The rows below fall into families. The same turns and mirrors carry the whole set onto itself and the rows of a family onto each other. For each named row, which other rows are in its family? Write them in the order they are listed.
These 32 rows form 8 families of 4 rows each.
J583: [ 27.8  -1.4  30.8 -16.9   2.4   2.8   7.6  -9.4  -7.8  46.6]
J547: [-22.4  17.0  22.2 -19.0  -9.0  49.4   5.5 -29.9  -2.4  22.8]
J122: [  9.1 -10.9  28.8 -16.2 -18.3  -5.1   1.6  17.4  -7.7  34.8]
J255: [  1.3   2.1  10.2 -17.1   9.2   4.5  -7.7  17.2 -19.1  41.7]
J381: [-39.1  15.1   6.1 -14.0 -11.0  35.6  -3.3  -5.9  -0.4  15.7]
J346: [ 30.4  -0.2  37.3 -19.2  -4.3  -3.7   8.7 -13.9  -4.7  36.2]
J141: [-20.8  15.2  18.2 -18.4 -13.0  44.1  10.1 -35.8 -11.3  19.2]
J284: [ -9.7  22.1  24.3 -14.3 -16.4  50.4  11.8 -26.6  -6.4  12.7]
J442: [ 22.8  -1.1  29.6 -18.6   4.5  -3.7   7.7 -15.0  -8.5  48.1]
J4: [ 36.2   5.3  21.4  -4.8   1.9  18.0  13.1  -4.1 -13.7  27.8]
J652: [ 22.7 -14.3  36.1  -9.0  -3.3   7.6  -4.7   1.4   6.0  40.5]
J418: [ -7.6  27.5  13.0 -13.7 -10.6  38.4  14.5 -37.1 -11.2  34.2]
J380: [ 17.6  -8.1  42.6 -33.5   0.5  12.1   5.5 -17.0  -4.3  38.0]
J19: [ 12.8  -1.6  21.8 -10.4  -1.3 -11.7  -3.8  16.8  -1.9  38.5]
J224: [-22.8  18.2  19.3 -19.8 -14.3  42.4  12.7 -34.5  -4.3  14.5]
J696: [  0.3  -6.2  20.5 -16.9   0.7 -14.9  -3.1   8.5   2.9  39.0]
J697: [-26.9  34.8   7.4 -13.7 -12.5  24.8  -2.6 -11.2  -0.7   4.8]
J653: [ 11.4  -3.1  18.8 -10.6  -5.8 -15.9   3.0  13.0   0.2  32.6]
J880: [ -0.6 -13.8  28.9 -15.6  -2.8  -7.1  -4.2  17.6   6.4  18.9]
J25: [-30.8  17.5   6.2 -10.7 -25.0  31.3   3.6  -5.9  -4.9  -0.1]
J655: [-26.8  16.8  14.4 -11.4 -18.6  39.5  -0.8  -0.4   0.9   4.3]
J81: [-16.5  22.0   1.7 -12.8  -6.9  30.6  18.2 -26.3  -1.2   6.2]
J42: [-35.9  13.2  10.7 -14.7 -18.9  29.6   3.5  -7.9   0.4   6.5]
J343: [-42.5   8.1  18.5 -26.1 -15.7  17.1  -2.4 -13.1   9.8  25.9]
J113: [ 13.7  -0.1  26.6 -10.4  -3.5  -9.8   0.9  18.6   5.0  31.6]
J75: [ 18.5 -19.0  35.8 -18.2  -4.4   7.7   9.4  -9.7  -6.4  43.5]
J201: [ 10.7  -9.4  41.8 -18.1  -8.4   4.0 -11.8   8.7  -6.1  46.6]
J789: [ -8.1  15.5  31.5 -11.7 -20.5  30.1  18.5 -36.0  16.5   8.0]
J7: [ 19.4   0.3  32.8 -19.5   8.1   3.4   5.8  -9.0  -1.2  49.7]
J207: [-18.4  28.5  11.0 -11.8   1.1  38.9   7.4 -35.4   0.6  17.4]
J330: [-28.6  18.8  -1.4   4.8 -15.0  20.8   4.8   0.2   1.6  13.9]
J516: [-32.0  30.8   5.8 -22.0  -9.5  23.8  14.7 -22.1 -11.6  11.5]

Same family as J655: J547, J442, J653
Same family as J75: J122, J697, J207
Same family as J880: J418, J380, J330
Same family as J696: J381, J346, J284
Same family as J343: J255, J4, J789
Same family as J516: J652, J81, J201

